In the data rows, the value 128 means zero.
Here is a table of points, one per row:
[134  82 103  92 189 108 162 172  78 170 147 193  81 225  95  32  69  86 147 104 143  96 105 175  65 158 145 110 203 206  97 121 103  87 169 141 101 115  25 121 145 136 128 120 124 122  77  77 118 130  57 142  98 147 153]
[199 115 132 167 209 155  96 120 149 126  86 136  85 118 103  83 165 177  77  68 172 163 166 118 114 100 128 190 154 171  74  86  75 110 112 133 123  20 201  99 110 134 127  62 116  90 161 188 178 131  86 134 168 156  81]
[ 41 133 134  78 158  64 199 186  74 148 133 117 209 192 125 155 102 149 141  62 111  88 128 116 137 214  83 162  53 131  83  86 134 125 114 139 135  81 155 117 121 123  94 177  97  59  52 152  47 119 150 129 130  87 103]
[116 133  88 161 125  60  80 111 170 137 144 173 143 125 183  79 169 150 122   0  71 174 163 140 119 108 135  21  90 138 112 138 101 115 133  77 109 198 133  59 151 130 158 141 171  73 140 116  84 174 130 132 156 123 132]
[126 107 151  96 104 149 124 129 194 166 109 147 132 173  28 190  92  74 137 128  95 114 180 151 147 137 101 112 164  78  17  88 119 174 123  97 134 189 191 130  98 155 168  86 147 197 110 145 146  69 101  76  71  72 101]
[199 116 174 128 166 115  99 169  62 161 158  71 191 186 111 185 131 122 101 170 185 146  97 112 165 167 102 185 170 172 121 129  83 150 111  54  61 139 161 108 107 130  86 131 156  87 158 123 105  99 166  78 148 189 233]
[188 250  76  86 126  93 131 131  94 171 174 121 149 158  87 122 135 149 124 122 102 153  61  45 143 185 169 139 110 139 183 105 189 103 114 183 148 166 158 110 131 163  89 143 103 174 162 223 162 126 100 128  68 158 112]
[195 122 142 177  81 172  92  94 157 174 106 104 113 167 170 151 130 102 126 146 106 133 127  76 192 164 104  73  76 185 184  48 111  70 128 129 174 149  81 116 132 107 154 137  42 188 120  58 106  78 137 161 156  99 180]
[142 111 159 145 109 132  91 125 124  78 184 154 173 166  48  62 116  77  78 130 143  96 237 206 152 154 203 113  77 134 173 126 143 173 180 133 127 125 112  83  84  91 141 204 114 103 143  95 125  75 160  62 122 195 106]
[ 67 100 149  55 138  76 165  99 129 162 109 118 135 129 184 129 176 155 104 134  68 141 208  58 135  46 123 148 164 178 216 144  93 158 179 160 178 133 137  94  73 128  91  90 203 116  42 151 161 152 133 139 147 108 130]
[151 118 108  66 172 131 137 177 132  19 116 110  31 201  98 217 115 140 121 106 117 132 134 168 152  62 132 104 130 193  91 166 135 150 122 134 151 125 187 148 137 133 132 255 136 115 186  44 119 120 139 119 121 143 118]
[121 156 111 174  85  79 131 234 248  85  72 100 203 113 169  87 104  98 137 122 146 121 110 115 104 135 145 160 202 147 139 129 189 144 127  87 161 123 162 198 150 106 162 137 147 135  90  60 161 116  66  52 106 187 122]
[ 48 119 158  65 163 134 173  69 132 126  59  99 155  72 100  58 129 195 160 159 164 136 143  21  90 113 114 164 105 152  51 170 155  94 130  84 127 175 130  93 137 146 197 126  80 152 182 118 121  74 140 175 175 210 127]
[166  56 100 172 154  92 227  54 115  87 173 137 132  68 106 183 137 111 120  63 157 133  84 175 168 112 132 169 121 114 227 179 168 185 118 106 107 136 148  81 112 162 172  86 111 133 109 120 171 162 106 185 170  84 105]
[153 178 152 118 130 207 170 135 157 173  85 215 128 157 127 149 151  58 110 146 154  81  86  96 111 111 146  47  37 105 196 147 161  39 160 129 125 117 134 172 138 157 117  71 136  40 215 107 108 120 171 134  96 102 131]
[132 115 125 205 165  88 118 180 103  63 160 166 112 108 159 142 116  64 112 173 122 120 112  31 168 141 142 111 117  78 109 114  62 159 119 165 181 117  77  86 137 139 139 131 191 132 204 136 119  62 103 177  83  83 117]
[ 92  29 109 153 146 104  69  92 124 125  93 133 106 158 124 104 135 242  85 190 178 152 133 131 102 142 105 136 196  78 170 135 240  83 129 143  95  91 143 105 146 135 136 136 143 190 112 100  88 132 193  42 105  70  89]
[100 116 119  59 120  95  89 155 155 185  91 192 110   0 135  94 181 105 122 103 128  95 105 176 191  87 148 147 139 114 184 103  94 132  33 116  96 136 169 142 155 152 136 186 108 151 133 166  93 100  97 156 128 136 186]
[131 156 202  87  27 112 123 178 112  76 156 166  66 100 162  87 136 147 128 102  44 121  20 188 166 119  89 119 115 101 113 151 171 114 175 113 103  94 146 126 113 117 126  65 150 194  75 150  91 145 134 145 183 150 140]
[150  88 165 205 166 173 181 221 134 190 163 100 100  98  92 113 102 101 137  90 114 151 120  31 147 130 142 104  36 108 123 100 207 162 187 161 143 150 104 162 146 113 143 126  96 144 155 154 123 221 164 115 129  99 164]
[121 107  63 143  33 221 140 113  63  76 132 166 208 100 132  92  76 105  82 105 123 134 143  97 154  59 158 182 188 164  34 105 187 109 104  80 119 120 116 147 127  96 129 135 170 126  87 153 148 102 179 121 120  96 105]
[ 98 210 192 184 150 148 116 146 104 128  87  68 103  91 108 175 105  71 102 149 154 150  36 101 103 126 204  92 157 123 140  90 116  74  90 189  80 142  59  74  84 161 116 168 134 145  51 163 160 174 191 157 100 145 139]
[ 88  83  88  79 169 168  74  99 169 105 102  78 180 134 158  81 139  98 160 100  84 169  49 143 120 190 118 151 222  81 121 140 108 132 150 112 102 141 116 184  21  95  95 123 104 102 230  80 139 145 136  83 113 108  68]
[147 110 108 126  65  57 101 113 161 149 143 109 121 131 177 173  67 163 109 137 156 155 168 193 164 127 105  78 144 141 117 215 117 167 161 222  92 128 127 171 148 144 169  78  96  59 114 207 188  72 169 192 124 139 141]
[137  55 114  93  91  99 117 134 166  92 169 147  76  50 115 141 126 187  96 171 140  98  53 146  69 202 178 134  91  95 112  94 103 115 122 124 188 213 143 138 130  92  40  94 134 118 109 104 171 102 110 143 178 117 174]
[123  60  87  77 122 119  82 142 115 114 163  77 150 116 134 143 187 115 250 100 128 158 172 160  77  63  85  66  82 100 135 154 174 138 109 166 151  60  78  81 152 157  43  91 115  98 123  99 155  80 145 143 130 151 163]
[134 144 146 213  89 133 140  28 118 152  75 155 122 123  98 125 113  67 213 180 110  99  20  93 128 193 122  70 115 185 133 121  74 159 115 175 182  90 182 117 195 103 109 154 169 120 122 162 133 202 158 100 112 172 103]
[ 97 127 135 111  68 125 134 103 175 160 226 110  45 134 161 113 189 127 171 159 159 110 151  78 142  74 134 178 183 123 138 169 111 129 122 142 112 149 146  31 184 134 142 134  84  44  84 124 142 185  81 119  98 121  96]
[129 213  75 112 197 187 149 141  87 210 143 119  97  99 154 161  99  67  77 139 131  81 204 198 114 229 124 151 222 135  78 154 182 130 119 160 163  99 140  89 143 110 147 124 159 117 110  84  83 162 126 153 202 157 120]
[192 217 136 124 136 132 137  74 187 152 112 176  75 129 118 161 196 182 153  54 218 135 126 128 139 128 137 134 126  76 121 166 120 255 145 117 121 143  59 206 138 108  83 150 130 160  72 135 118  88 140 126 146 101 126]
[133 207 147 179 112 110 197 120  83 130 152 121  51 148 204 110  73 107 117 111  67  90 146 128  57  63 143 134 145  95 230  87  97 148 108 109 154  96 145 149 119 133 146 108  71 173 226 153 114  57 203 147  81 120 140]
[ 42 111  89 170  57  94 120  78 162 110 151 177  97 130 153 193 160 106 145  93 164 167 216 135 148 158 114 148  96 121 119 145 132  90 143 100 110 105 123 165  80 127  90 167 153 189 154 149 154 230  98 176  98 164 166]
[119 125 128 100 200 104  45 123 114 180 160 114 211 105 111 127 119 136  93 196 108 143 112 151  55  86 128 147  75 141  99 213  67  91 164  53 129 103 160 199 128 122 168 128  90 171  71  96 156 131 146 148 113  78  67]
[151  97 132 150 110 147 124 183  90 143  59  83 154 167 139 184 146 142 151 146 138 107 144 251 138  77 132 203  91 202 124  99 132 116 192 120 162 160  36 113 120 106 139 153 138 126 210 196  84 131 109 109 137 146  42]
[ 41 162  77 251 175 208 149 102  85 145 123  99  74 122 138 150 141 188 105 231  57 144 111 136 129  87 102  59  23 104 182 113  79 157  95 144  98 126 130 142 126 126 104 100 119 124 105  84 103  64  59 118  95 214 157]
[ 97 139 131  79 133 209  72 169 114  73 118 135 186 175  74 197  74 194 168  75 125  88 158 102 143 137 110 189 155  51 173 130  72  69  82 146 103 146 113 144 172  99 184  74 143 158 121  94 164 176 119  88 160 122 122]
[218 131 127  99  81 132 128 114  88  97  49  33  99 107 139   0  88 173 173 197 150 127 227 130 109 164 128 161  31 127 110 143 106 172  80  88 102 124 151 177  93 158 117 112 162 108 124  51 124 185 105 160 127  47 117]
[146 109 153  71 212 178 154 112 155  53 123 133 180 148 191 122 149 100 138 193 137 144 134 133  97 177 115  80 177  84  82 103 150 106  89  79 104 155 129 146 170 119 154 154 111 146  99 255 129 140  96  66 153  88 135]
[129 187 207 142  55  83 160  65 116 102 186 142 210  69  80 128 154 161 102 165 123 147 101 159 139  70  69 122 210 124  80  85 132  94 140 184 142 115  83 170 141 143 120 131 138 112 153  80 102 159  88 164 146 106 180]
Along one direction, these points spread out more than along any other. For each point below, how far along it does it lie, from 0 to 99? The average is 50, and the first point in the table lies past the average. One standard deviation of the points above along it is 16.
[ 67 100 149  55 138  76 165  99 129 162 109 118 135 129 184 129 176 155 104 134  68 141 208  58 135  46 123 148 164 178 216 144  93 158 179 160 178 133 137  94  73 128  91  90 203 116  42 151 161 152 133 139 147 108 130] -> 51
[153 178 152 118 130 207 170 135 157 173  85 215 128 157 127 149 151  58 110 146 154  81  86  96 111 111 146  47  37 105 196 147 161  39 160 129 125 117 134 172 138 157 117  71 136  40 215 107 108 120 171 134  96 102 131] -> 22
[192 217 136 124 136 132 137  74 187 152 112 176  75 129 118 161 196 182 153  54 218 135 126 128 139 128 137 134 126  76 121 166 120 255 145 117 121 143  59 206 138 108  83 150 130 160  72 135 118  88 140 126 146 101 126] -> 47
[ 98 210 192 184 150 148 116 146 104 128  87  68 103  91 108 175 105  71 102 149 154 150  36 101 103 126 204  92 157 123 140  90 116  74  90 189  80 142  59  74  84 161 116 168 134 145  51 163 160 174 191 157 100 145 139] -> 26
[134  82 103  92 189 108 162 172  78 170 147 193  81 225  95  32  69  86 147 104 143  96 105 175  65 158 145 110 203 206  97 121 103  87 169 141 101 115  25 121 145 136 128 120 124 122  77  77 118 130  57 142  98 147 153] -> 60
[199 116 174 128 166 115  99 169  62 161 158  71 191 186 111 185 131 122 101 170 185 146  97 112 165 167 102 185 170 172 121 129  83 150 111  54  61 139 161 108 107 130  86 131 156  87 158 123 105  99 166  78 148 189 233] -> 59
[129 187 207 142  55  83 160  65 116 102 186 142 210  69  80 128 154 161 102 165 123 147 101 159 139  70  69 122 210 124  80  85 132  94 140 184 142 115  83 170 141 143 120 131 138 112 153  80 102 159  88 164 146 106 180] -> 49
[ 97 127 135 111  68 125 134 103 175 160 226 110  45 134 161 113 189 127 171 159 159 110 151  78 142  74 134 178 183 123 138 169 111 129 122 142 112 149 146  31 184 134 142 134  84  44  84 124 142 185  81 119  98 121  96] -> 49
[132 115 125 205 165  88 118 180 103  63 160 166 112 108 159 142 116  64 112 173 122 120 112  31 168 141 142 111 117  78 109 114  62 159 119 165 181 117  77  86 137 139 139 131 191 132 204 136 119  62 103 177  83  83 117] -> 29
[146 109 153  71 212 178 154 112 155  53 123 133 180 148 191 122 149 100 138 193 137 144 134 133  97 177 115  80 177  84  82 103 150 106  89  79 104 155 129 146 170 119 154 154 111 146  99 255 129 140  96  66 153  88 135] -> 67
[ 92  29 109 153 146 104  69  92 124 125  93 133 106 158 124 104 135 242  85 190 178 152 133 131 102 142 105 136 196  78 170 135 240  83 129 143  95  91 143 105 146 135 136 136 143 190 112 100  88 132 193  42 105  70  89] -> 69
